In the data rows, the value 128 means zero.
Here is the table:
array([105, 166, 150, 153, 167, 179, 132, 117])
array([92, 117, 102, 100, 158, 58, 105, 143])
array([187, 110, 127, 109, 102, 120, 148, 104])
array([68, 131, 67, 115, 156, 116, 99, 137])
array([176, 114, 115, 104, 67, 143, 151, 135])
array([195, 114, 121, 115, 93, 104, 127, 72])
array([196, 111, 128, 120, 92, 120, 134, 83])
array([76, 127, 108, 123, 160, 75, 91, 127])
array([106, 166, 150, 156, 147, 209, 137, 120])
array([79, 99, 109, 113, 153, 58, 98, 125])
array([191, 110, 126, 121, 110, 105, 139, 90])
array([113, 158, 133, 159, 151, 185, 141, 128])
array([180, 139, 90, 107, 109, 170, 160, 99])
array([129, 121, 182, 168, 160, 139, 124, 112])
array([109, 128, 196, 176, 151, 133, 120, 110])
array([167, 111, 109, 110, 80, 131, 158, 157])
array([185, 125, 116, 116, 58, 139, 160, 162])
Every row belongs to one group in each of 2 separate groupings. In each grouping, the first row asked about is in group 0, and each new group gets the next number.
Some new rows, each followed by its group in each grouping, the grouping that moves the rows most first:
array([180, 108, 126, 125, 102, 106, 147, 85]) 0 0
array([187, 114, 125, 106, 54, 128, 162, 147]) 0 1
array([73, 136, 51, 82, 162, 122, 116, 131]) 1 2
array([74, 115, 94, 98, 106, 95, 117, 187]) 1 1
array([87, 118, 93, 100, 127, 98, 124, 182]) 1 1
array([114, 139, 206, 164, 152, 140, 117, 116]) 2 0
array([179, 113, 102, 107, 65, 137, 166, 138]) 0 1
array([187, 117, 105, 103, 75, 145, 162, 158]) 0 1
array([78, 153, 67, 99, 156, 127, 109, 119]) 1 2
array([111, 140, 174, 170, 124, 175, 118, 180]) 2 1
array([108, 145, 179, 155, 120, 162, 138, 178]) 2 1
array([120, 138, 186, 170, 162, 149, 118, 110]) 2 0
array([110, 131, 181, 176, 149, 149, 121, 112]) 2 0
array([83, 126, 107, 111, 159, 59, 101, 124]) 1 0
array([98, 118, 98, 109, 162, 74, 102, 134]) 1 0
array([121, 157, 147, 154, 166, 209, 126, 124]) 2 2
array([99, 126, 98, 119, 159, 69, 92, 125]) 1 0
array([116, 138, 212, 168, 169, 150, 123, 111]) 2 0
